Each row is where one point has got to under a steady rotation. How many steps took it there?
The counts run from 0 to 263.
[ -6  14  -3   7 -12   8   3 -21   4  -1  15  12   4   5 -11 -25  22  19
  -2   4  -8   4   5   0  24   4   6  -9   2   3   3   9  -1   9  12  -6
  11  -3  10  10  -8   3 -16  13   7   6   5  16] -> 243
[ -6  -8  -5  -4  -7   7 -10  -7   5  -1  -7   2  22  -8  10  -6  -4   4
 -17  13 -10   6   6 -11   0   3   7  -2   9  -9 -13  -5  -7  19   7   5
 -27  16 -24 -13 -19   5  10  -4  12 -10 -10  -4] -> 108
[ -3  23 -14   8  -4  15  -5   2  10   7  -5   1  13 -24 -14   1   5   4
   8  -8  -3  -6 -16   8  16 -11  28   7  -6   9   8   5   7   2  -5 -12
   7  -9   1  13   2   3 -17   4  -7   9 -16   9] -> 222
[  3  15  15   3  10 -12   2   2   4  -7  -3   0   7   2 -19 -18   9   0
 -18  22   2  23  20   3   9   7  13  -2  -2  -2   1  -7   3  22   6   3
 -10  23  13  12  -5  -5  -3   8   2  16  12   8] -> 70
[-23   5   4  -1 -12 -16  -3  15   6   1  22  12   7  11 -25   3   7 -22
 -19   1  -2 -13  -5   8   3  -2  -2  -8  11  10   2  -1  -3   6   6   5
 -16  10  -1  -4  16  12  -4   1  -3   3 -11   3] -> 258
[ -4  23  29  13   6  -6  -9 -11  11  -2 -15  12   3   0 -10   2  13   4
   5  14   0  16  -9 -18   6 -13  23 -11  -5 -16   3  -3   4   7   8  -4
   6   0 -23  -6  -6  -4   1 -14   0  22 -15   0] -> 48
[ -9  -6 -14  -5 -12   0   8 -12  13   6 -14   3  -9  -3  -2  21 -12   0
  12  10  -1  -2  -7 -14  -7 -17   7  -2  33 -15  -8   8  12   6  -6   9
   6   5 -17 -20  -1 -11   3  -3   6   3 -18  -3] -> 173
[ -3 -11   4   3 -12  14 -13  11   4 -11  -1   7   5  -1 -15 -10  21   8
 -11  16  -5   4   3  -5   8 -17   6 -20  15  -3   4   5  28   7   4   3
  -3  -1 -23  -4  -4  -3  -5 -12 -12   1 -19  10] -> 233
[  3  26   2   8   0  -6   2 -17  -5   5  31  26 -10  15 -17  14   4   7
   8 -24 -11  -5 -11   4  -5  -4 -12  -7  -2  -8  -2   4 -18  -3 -18  -1
  10 -15  12  -1  10  -6   4  12   0   1  -3   6] -> 3
[  4   7  -7   7   2 -16   0   4  -4  17   2  -1 -11  -2  -5  17  -3  -5
 -16  -6 -11  -5  11   0 -23   6   5   5   6   5  -2  -6 -20  10 -22  22
 -17  20  10  -4   3   6 -10  20  17   7  -2  -7] -> 132
[ -1   1   0   6  -3  -4  -3 -10  11  14   4  -3  -5  15  -9  11 -11  -3
  -6   0  -5   9  26  -3 -12  11  -5  11  16 -12 -15   2 -15  -3  -4  10
 -10  34  -1 -19  -3  -6   3  16  19  -5   6  -5] -> 130
[ -5  -9  34  -3  -4 -14  -7   6 -14  -1  19  14   6   0  -8   4  23   6
 -18  10  -2 -13  -2  10  10   2  -6 -14   4  -4   6  12  -9 -13  -5   2
  -2  -7 -21   4  12   6  -4  -3   6  -7  -7   4] -> 55
[ 15   8 -17 -11   7  -7   9  -2   0  12  10   6   0  -6 -12   9   4  34
   8  -4  -5 -20   7   8  -3 -15   9  -3   0 -19   3  17 -13  -2  -4   9
   2 -14  -4   0  -3 -12  -7   9   2  -3  -1  16] -> 183
[ -7   8   7   5  12  -8  -2  -8  -5  -7  18   9 -18  11 -20 -11  24   0
  -1   9  -7  20   1  -8   5   7   1  -6  -6   1  11   8  -3   5   0   0
   6   6  11   2  34 -16 -13  -3  -6   9  12  -1] -> 252
[ 14   9  -1  15  -6 -18  -3  -5  10  13   0  -6  -5   0  -5  11 -20  -6
  -3  -6   9 -17   6  20 -12  -2 -10  19 -12  15 -13  -7  -4  16 -18  22
  -2  -6   1   9   7  -9   1 -24   5  -4  -2 -15] -> 137
[-15  15   5   6  -5  21 -15  -9 -10  10   6  -4  11   5  -3 -10  12   0
  14 -15  -1   1 -24  -1  14  14   9  -8   8  18  14  12 -11   0   7 -30
  10   1  -3   2   4   4 -20   6  -6   3  -9   2] -> 41
[ 10   8  -8 -18  -5   2   1   6  -7   6   6  11   8   6  -7   4  18  -9
  -6  -4  14  -6 -11   9   5  -2 -10  -9  20   0  15  -7  -4 -11 -11  18
   9  -4  20   8  25 -12 -16  10 -20  10   8 -13] -> 15
[  4   4   6 -10  -1  -7   6   5   9  -3   8  17  11  10 -20  13   1 -15
  -2   5  19   2  -4   5   3 -13 -17   2  20  -9  -2  -5  14  -7  -8  17
   4  -4   0  -5  28 -14   4 -11 -26   4   0 -10] -> 13
[  1  10  33  21  12   4  -8 -10  15  -2  -4  -7   3 -13   2  -1  -1 -19
   7   9   0  18  27  -7   5   9   1  12  -4  -1   4 -15  -1 -10   2   5
  -3  18  -9   8  -5  -4  -5  12  13   1  -1 -24] -> 91
[  5   9 -18 -11  -9 -12   7   3   0  -3   4   6  -6   3  -1  18  -4 -10
 -10  -2  -3  -7 -15   9  -7 -12   1 -10  16   5  -5 -10   7  26 -18  13
   6  -5  27  16   1   7   0  15  -8  10  -7   5] -> 197
[ -5  20  -9   9 -15  -7   7 -27  20   3  21   9  -7  16 -12   7  -3   3
  18  -6   0  -8  -4   1   7  -3  -1   3  14  -4 -15   5  12   5  -1  -6
  19 -13   0 -11   2  -5   7  -8  -3   5 -10   9] -> 0
[ 22 -12 -16  -4   1   7   2  11   8   3  -5 -16  15  -3   3   5  -8  -1
   3   1   5   6  22   1 -18  -6   1  17  10   9   2  -4  23  23  18  18
 -15  -8  -5 -18 -16  -9   7   0  -8  -1   2 -15] -> 147
[ -8  14   8  10 -13  11  -7 -21   5  -1  15  11   1  16   0 -25  21   8
   3   5  -8  14   1  -1  28   3  -4 -13  15  -2  -7   0  10   4  14  -2
  17  -7   5  10 -18   3   6  12   6   4   1  13] -> 242
[  4  -9  -2   9   6  30 -15   1 -16   5  -6   6 -14  17   1  13  -1   1
   5  -5 -10   2   4  -3 -11  -9  -7  -6  19   7  -3  18   6   9  10  -5
   4   8 -19 -17 -20 -13   3  -3   6 -18 -11  -3] -> 168
[ 12 -19 -10 -14 -11  14  -5   2 -10   2  17   3   0   7  -9  11   7  17
 -18  -1   1   0  -1  10 -13   0 -10  -3  21   3   3  12  -5   9 -24   1
   5   1  10   3  17 -17  -7  13 -11   3   8   9] -> 192
[ -4  -4  -9  -5  -9  -7  -3 -10   4   0 -17  -4  19 -17  13 -18  -1  10
  -9  14 -11  17  -1 -16   2  -1  15   3   7 -12 -12  -3 -18  17   5   6
 -20  19 -14  -9 -10   0  -2   1  15  -1  -4  -4] -> 109
[  6  -2  15   4 -11  18 -27   7  -8   3  -5  -1   5  -4  22  -7  10  -8
   0  -5  -8  12  -4   1  10  12  -5   8  -2   5  -3   2  -4   5  14   4
 -19   1 -15   1  -9  10  17 -10  -8 -19  -5 -19] -> 103
[ -4   2  -1  10  -1 -12  -5 -11   6   7   8  -8 -24  15   6   0   3  -9
  14   0 -10   6   2   3 -12  13  -5  20  -5   0 -13  13   4  21  17  11
  -6   1 -10 -24   0  -2  25  -9   6  -8  10 -11] -> 125
[ 22   1 -19 -10  16   6   6  15 -14  17  -5  -2  12  -2   6   3  10   6
   0  -2   5  -5  18   7  -6   0  -6  13  -4   1  13   6  -7   5  15  24
 -11  -4   9  -7  -9 -14  -3  14   4 -10  14 -18] -> 144
[  4  10  -6 -20  -3  -5   8   7   7   3   0   8   7   8 -16   6  15  -7
   0   5  25   4   1   6  11  -2  -6  -6  23 -14   9  -3  11  -9  -4  16
  11   3   5   2  26 -17  -6   5 -24   7  11 -12] -> 14
[-12 -15  -3   6   0  12   2  -8   2  -2  16   1   2 -13  -4  16   8 -17
  14  -6   4 -10 -10  -5  -4   1  -4  -1  11  15  10   5  10 -10 -13 -18
  12  -9   0   4  31  -6 -12   8 -14   0  -6 -14] -> 214
[  3   7 -24 -18  -8  -7  13   3   0  -3   4   3  -1   0  -8  11   3  -1
 -15   7   0  -1  -7   6  -2 -11  10  -5  28   3   6  -1   5  15 -16  12
   2   5  26   9   5  -6  -9  20  -9  13   2  11] -> 196
[ 22   3 -16 -13   0  -3   6  -6   2   6   3  -1 -14   6  -8   8  19  25
   8  -1  -4  16  -2   3  -9 -11  11   8  -4 -22   3  17   9   6  -4  23
  11 -15   5  -9  15 -18   5  -2 -10   7  15   3] -> 187
[ -5   1  33  -5  -7 -15  -5  11  -2  -3  14  13   7   6 -15  -1  25   2
 -19  20   1 -11   2   8  20  -6   0 -17  13 -12   4  10   0 -13   9   8
  -5   4 -25  -4  -2   5  10   1   4  -5  -8   8] -> 56
[  2   9  -4  -6 -10   6  16  -5  17  -7   9   5  36  -4 -12  -4  -9   5
   3   4  16  -8   6  -4   3  -7   4   0  17  -2  -4 -10  18  10  11  -6
   3 -13   9  -1 -14   0   1   9 -16  12  -7   3] -> 22
[ -1  -4  -7   4   5 -19   8 -11  -8   9   9  -5  -4  -6  10 -11   5  16
  -9  10  -2 -10  16   9  17   9  -4  -3   0   5  -1  15 -20   6   9   9
  -3  15  -9   5  -2  -8  -4  -2  22 -19  17   7] -> 118
[  6  20   6  10  -3  22  -3   7  17   7  -5   5   8  -9 -10  13   7  -9
  10  -6  -9  -5   0   4  19 -17  14  -1  13   5   0  -7  24  -7   5  -2
  10   4   1   9 -16  12  -6  12  -5   2 -27   6] -> 220
[  7  12 -16 -10 -15  15   3   3   2   3   6  -3  25   2 -11 -11  13   6
  -9  -2  10  -2   1  16   4  -2  -2  -6  15  18  17  -4   7   0   8   5
   5  -8  20   4  -7  -3 -15  18 -18  15   3   4] -> 19
[ -5  11  15  -7  -8  -4  -4 -16   0  -6  18  -2  18   6  -6 -14  10  12
  -7   2   2  27   6  -3  11  24   7  -1  10 -17  -3  -2 -21   6  -1  -6
  -3  14   5   3  13  -8   8  17  -2  11  14   5] -> 66
[  9  10   3  13   2 -19  -1   5   7   7  -1   2 -15   9 -12  17 -16 -15
 -13  -2  -8  -4   8   6 -19   1  -1   9   7   8 -10 -13  -6  14 -19  25
 -15  16   2  -8  -6   8   3  10  15   0 -11  -7] -> 133
[  8   8  -6  -6   2 -11   5  -9   7  23  -5  -2   3   9  -1   7 -18   4
   2   2  27  -8  27  18   8  -3 -15  22  -7  -5 -14   2  -7   3   3  16
  -4   5  -2   5   4 -24  -4 -19   5  -2  10 -20] -> 139
